Each row is where one point has got to under a steady rotation. How many steps took it there?
The counts run from 0 to 404.
[115  97 146 132 122 116 126 145 132 115  78 105 148 158 138  95  68 172
 118 136 114 128 123 100 171 160 142 108  99  82 169 134  93  73 109 143
 118 158 108 124 131 115 149 113 103 147 134 113 147 109 138  87 113 128
 159 120 101 110 131 118 110 159  97 114 124 170 170  76 113 145 144  42
 103 156 120 150 150 147 128 130 185 127 138 107 115 132] : 226
[175 127  72 140 158 116  93 155 147 139 176 151 160 122 129 108 143 154
 129 136 103 133 132 130 120 100 125  96  93  80 160 134 111 102 110 162
 136 158 113 140 106 104 133 125 136 140 116 110 147 149 120 131 126 125
 111 115 109 109 144 158 142 110 101 152 105 183 118 145 110 152 148 149
 153 139  80 104 178 202 150 147  90 113 123  92  67 185] : 84
[132  91 106 150 161 121 103 150 145 126  91  80 134  82 154 115 152 145
 115 135 142 124 148  95 155 151 147 140 142  61 149 150 122  84 134 142
 126 101  91 123 148  99 117 130 119 132 101 102 170 120 152  75 129 146
 126 117 129  91  86 117 124 146 112 107 116 174 149  67 113 136 131 113
 152 155  97 137 172 157  80 130 137 152  93 106 179 156] : 152
[131 151 114 112 171 113  84 167 152 151 146 125 136  81 155 148 129 178
 112 157 139 114 115  86 165 117 136 168 151  99 143 146 117 111 120 152
 136 146 102 132 139 125 129 110 110 148  87 120 181 176 122 101 106 147
 109  96 131 100 129 114 128 120 102 131  74 167 166 107 113 133 144 132
 154 160  83 100 147 143 147  72 143 138 125  87 111 171] : 284
[157 116 138 145 152 124 104 139 136  94 102 105 135 146 157  63 114 171
  84 151 135 152 124  81 137 147 118 115 137  94 145 154 108  65 140 132
 103 159 128 140 119 105 147 134 114 128 111 111 131 147 160  83 127 137
 131 117 106  96 126 174 112 171 106 119 113 200 128  82 142 145 141  89
  84 141 132 167 147 164 112 105 126 166 128 107 133 158] : 339
[132 102 114 125 130  99 111 141 144 142 119 145 147 142 135 127 116 167
 129 132 114 126 155 170 148 113 141  92  91  73 177 106 132 111  98 159
 167 162 108 132 124 100 126  82 146 139 142  88 158  98  94 132 119 147
 134  91 103 115 125 105 129 115 103 151 107 138 166 121 104 163 161 107
 155 170  87  85 166 188 147 153 135  77 123  93 101 170] : 193
[178 119  84 137 143 121 102 153 147 145 186 136 172 130 119  99 147 145
 131 128 118 124 123 116 133 118 138  88  91  83 157 140  94  89 106 161
 116 144  98 145 121 113 126 142 136 125 111 125 145 152 144 101 119  97
 119 110 110  99 149 150 132 118  96 145 147 215 129 139 104 131 142 133
 156 134  90 119 177 201 136 158 120 146 128  96  80 168] : 165
[148 134 115 169 150 108  94 143 142 126 113 112 142 107 125  77 114 171
  71 151 131 153 135 106 140 139 135  98 157  92 139 145  96  66 138 157
 129 145 113 134 115  97 146 131 136 123 110 107 142 160 154  92 129 155
 123 115 101 107 123 180 130 172  96 122  96 188 111  90 129 137 184 120
 108 128 127 165 122 160 103  97 114 171 120 104 138 185] : 49
[120 109  80 161 144 122 152 140 149 137 129  63 140 131 138 123  86 132
 121 153 120 141 119 105 175 119 113 104  66 124 187 144 110 111 168 138
 118 198  92 150 152 104 141 108 117 121 126  98 142 106 141 114 150 120
 165 109 118 140 145 160 139 110  99 119  72 143 165 122 124 132 135 110
 124 143 132 125 140 176 138 169  88  99 111 106  77 169] : 218
[157 134 129 144 154 103  82 144 140 146 135 137 129  94 146 106 162 181
  70 154 155 137 139 128 130 115 140 117 167  93 143 133 130  86 123 166
 166 150 110 139 125 102 125 103 159 108  89 105 174 167 119 100 123 162
  97  96 118  92 127 143 137 138 116 146  87 179 132 118 126 142 174 153
 141 147  98 119 140 171 113  90 110 129 124  98 132 207] : 368
[130  86  89 158 123 136 136 133 147 127 152  71 143 166 133 108  96 149
 107 152 143 123 126 103 153 141 124  94  86 116 183 135 110 110 171 144
 119 201  64 162 160  92 107 113 120 108 130 115 148  89 130 101 141 112
 164 110 108 116 147 156 140 121  73 112 104 175 170 107 125 122 125  92
 118 136 142 131 148 159 115 173 131 124 124 109  96 152] : 140
[130 106 101 153 137 102 122 139 144 147 119 128 156 119 126 123  83 156
 129 146 130 149 155 147 192 116 118  77 101  96 185 103 139 134 119 161
 151 174  90 152 154 101 128  79 152 135 143 113 172  98 125 134 113 124
 169  86 116 115 103 128 133 135  91 133  77 123 158 112 106 139 163 108
 140 160 115 101 137 168 160 121 138  95 105  98 100 180] : 110
[132 132 123 135 154 103  95 160 149 125 141 111 139  70 154 124 155 166
  85 155 146 108 131 104 156 125 155 155 167  89 139 151 126  91 126 153
 134 117 105 128 143 116 114 125 127 128  71 117 179 179 141  66 108 158
  95  93 122  99 121  96 129 134 112 127 111 192 164 104 111 127 146 139
 163 150 110 101 161 164 117  89 154 154 126  91 151 172] : 364
[128 143 155 148 151  91 100 148 151 136 114 109 132 108 133 101  91 168
  83 171 132 152 117 103 169 139 127 107 153 124 150 150  97  65 125 138
 124 148 116 139 127 115 170 112 131 112 110 134 138 158 158  86 126 137
 133 102 105 112 135 164 110 166  91 123 100 173 132  86 131 119 184  97
 107 153 131 162 111 173 148  73 126 148 126  80 121 188] : 128
[137 106  83 154 140 115 121 131 129 120 131 123 158 101 146 110 122 159
 116 137 147 141 159 145 192  96 124  97 106  99 179  98 174 128 129 170
 147 166 111 152 159 102 107  86 154 136 123  99 193 114 134 123 101 132
 147  82 129 113 100 111 129 134 124 140  67 144 172 135 112 149 134 133
 145 138 119  84 165 175 146 119 123 109  95  96 118 185] : 188
[113 112 130 127 119 110 142 149 128 111 110 115 154 152 146 109  63 186
 111 152 121 118 115 119 181 127 137 110  86 110 168 121 119  98 119 148
 125 201 112 138 136 120 134  90 106 143 134 109 165 126 122 101  99 132
 159  98 105 134 158 104 127 128 106 128  93 152 201 122 118 149 140  61
 112 149 129 118 142 157 153 132 164 101 148  97  79 147] : 303
[120  94 131 141 165  97 109 145 176 107 126  90 124 110 150 121 124 130
 108 171 152 139 164 112 169 147 114 122 157 108 168 146 130 101 145 120
 116 126  86 147 159  96 116 125 149  99 102 127 146 109 157  84 141 129
 144  92 119  83 101 151 112 146  71 112 119 162 141  67 121  95 144 119
 142 172 152 120 145 189 128 107 126 141  96  95 167 173] : 236
[116 133 117 102 170 104 106 176 166 139 135 106 134  93 171 162 104 152
 140 158 110 106 107  80 169 132 130 177 110 100 153 168 100 103 114 127
 114 142 103 121 134 133 148 119  90 159  98 119 156 148 123  99 121 135
 123 106 118 112 143 102 125 104  93 125  99 154 174  98 106 132 131  99
 160 174  85 100 167 164 168 110 140 102 130  81  93 146] : 201
[121  92 136 118 120  93 116 150 147 133 114 145 153 143 147 121 119 162
 125 139 102 118 150 170 147 112 138  94  90  74 180 118 129  91  87 148
 154 149 120 132 119 107 133  95 141 140 135  89 153 103 103 117 119 143
 133  96 105 116 134  96 131 114 110 155 128 145 165 125 106 154 156  94
 152 166  90  85 175 201 158 157 136  72 133  92  98 163] : 194
[172 108 111 151 162 135 113 140 129  80 112 119 139 122 166  57 152 172
  96 136 132 151 142  89 143 118 122 122 138  76 147 144 140  72 138 155
 109 148 145 142 121  99 126 136 120 143 100  93 154 143 159  84 121 144
 121 109 112  96 110 163 123 157 140 135 106 195 137 105 128 165 113 118
 105 124 118 145 180 176 103 113 101 162 111 106 134 161] : 261
[112 137 110 135 128 114 131 154 129 159 119  84 145 119 127 138  78 177
 103 150 133 107  91  99 164 119 145 129  87 111 160 137  96  95 134 158
 142 195  85 141 145 124 147  85  99 133 112 102 167 148 112  98 121 148
 142 112 113 147 170 107 141 114 106 118  57 142 193 131 118 147 155  90
 127 140  99 129 127 135 134 133 142 102 137 103  76 163] : 12
[134 118 101 150 150  94  99 148 176 142 147 125 146 126 119 122  76 141
 124 166 125 159 155 127 164 135 106  82 124 107 167 120 105 114 133 146
 123 160  84 149 130  95 134 109 159 124 138 135 137 119 134 134 131 110
 161  87 110  97 113 180 116 143  53 129 103 150 118  82 118 103 178 117
 140 168 128 122 132 181 169 105 131 127 107  90  98 180] : 320
[162  81 104 162 139 126 144 126 129 130 147  84 141 134 141  79 151 130
 103 128 154 132 130 110 158 123 122  87  94 118 179 138 128  82 154 148
 109 152  97 167 165 114 126 121 153  91 108 110 152 116 171  77 142 106
 139 114 122  97 130 155 129 127 127 126 123 204 154 141 122 132 116 128
 117 121 129 131 169 195  99 167  97 140 103 106 116 174] : 56
[116 100 135 139 169 106 112 148 151 131  59  91 125  88 165 130 108 141
 137 138 122 145 140  96 175 142 121 147 109  77 169 158 126  87 120 135
 136 128 115 117 137 109 173 102 111 156 116  87 150 105 137 110 140 150
 145 116 128 101  84 129 110 147 124 111  73 128 155  60 109 157 134  91
 127 176  92 145 160 159 125 115 112  98  92 102 148 157] : 311
[114 105 153 132 134  96 129 149 130 117  52 112 140 128 154 103  76 178
 118 135 110 129 122 114 168 140 137 124  98  76 168 128 117  74 103 145
 138 156 128 116 122 117 164  96 107 158 131  86 154 112 125 101 119 161
 146 118 110 128 119 101 116 151 125 125  98 137 176  85 114 175 151  53
 110 159 102 140 150 158 133 123 150 104 129 100 125 146] : 307
[154 100 123 161 159 117 133 129 143 153 126  86 134 127 142  91 127 128
 120 136 142 157 115  98 165 134 107  86  82 126 177 150 105  73 142 138
 115 153  96 152 153 126 178 114 147  97 120 111 135 113 173  96 154 101
 148 124 123  98 123 188 113 143 111 124 109 185 127 124 117 128 137 122
 102 136 120 167 145 199 121 149  82 126  88 105 100 180] : 134
[127  99  95 154 174 114 129 147 157  99  79  83 130  96 168 107 105 137
 124 148 123 162 145  90 176 126  99 131 122  97 175 149 143  98 152 127
 117 157 126 128 143  99 157 116 116 157 120  90 150 104 151 116 144 143
 156 110 125 111  89 157 115 153 118 114  64 128 150  75 123 151 122 107
 115 160 123 138 157 172 136 110  80 116  82 101 131 166] : 23
[106 114 105 149 152  92 124 152 181 106 119 101 132  98 147 132  93 124
 109 180 131 150 171 133 180 125 113 109 147 103 177 128 136 118 146 127
 128 147 103 139 140  91 127 110 143 130 115 115 150 108 143 113 141 139
 152  81 113 110  99 152 119 151  68 113  88 126 138  70 125 110 165 125
 147 173 153 110 128 185 161 101 111 113  97  91 138 181] : 317
[146 106 116  95 156 114  95 165 157 123 138 136 151 128 161 133 141 162
 146 136 100 101 124 102 136 124 135 153  95  61 154 154 109  94  95 140
 125 131 108 122 116 116 126 133  97 161 104 106 148 143 107 101 111 133
 116 106 104  97 139 104 120  98 105 143 140 183 164 113  96 147 117  99
 162 166  70  96 202 186 143 139 152 108 137  93  98 137] : 278
[145  76  95 151 119 130  99 135 135 132 143 119 150 166 122 104 134 162
 106 138 145 112 167 150 125 137 147  83 101  70 176 118 122 116 138 167
 156 160  74 157 135  80  81 108 143 110 135  95 154  84  99 105 127 137
 142 108 100 102 125 138 145 120  69 132 128 181 158  97 121 141 133 109
 145 150 112  97 169 171 101 177 153 122 128 119 125 156] : 352
[104 123 103 124 164  99 115 170 166 152 119  79 132  94 149 167  99 128
 142 160  97 116 118  88 154 143 143 156 101  87 161 172  82  93 125 128
 122 141  80 116 127 117 160 127  91 152 110 108 138 118 116 101 151 140
 131 117 112 129 144 121 125 112  78 107  99 142 165  73 106 124 143  92
 159 178  91 122 155 162 142 149 125  99 122  88  99 147] : 120
[110 118 106 149 135 117 124 151 152 171 127  47 126 113 131 151 113 149
 105 155 133 101 100  85 145 150 150 131  94 113 151 172  70  74 160 146
 130 156  60 135 149 116 138 123 105 110 107 103 144 126 129  76 153 141
 122 130 109 135 169 131 136 112  82 101 106 174 172  94 119 117 150  99
 137 149 112 145 128 151 100 167 129 129 124 107 109 162] : 331
[139  90  90 145 119 141 108 142 126 108 122 114 154 173 134  86 110 182
  95 139 125 108 152 121 123 139 153 104 109  58 162 124 114 106 135 166
 141 174  98 149 116  83  79 118 107 145 130  93 155 112 101  99 114 146
 136 119  94 116 136 127 144 128  88 126 116 186 164  96 122 163 127  84
 130 139 109 113 178 145  89 164 162 140 146 124 110 137] : 64
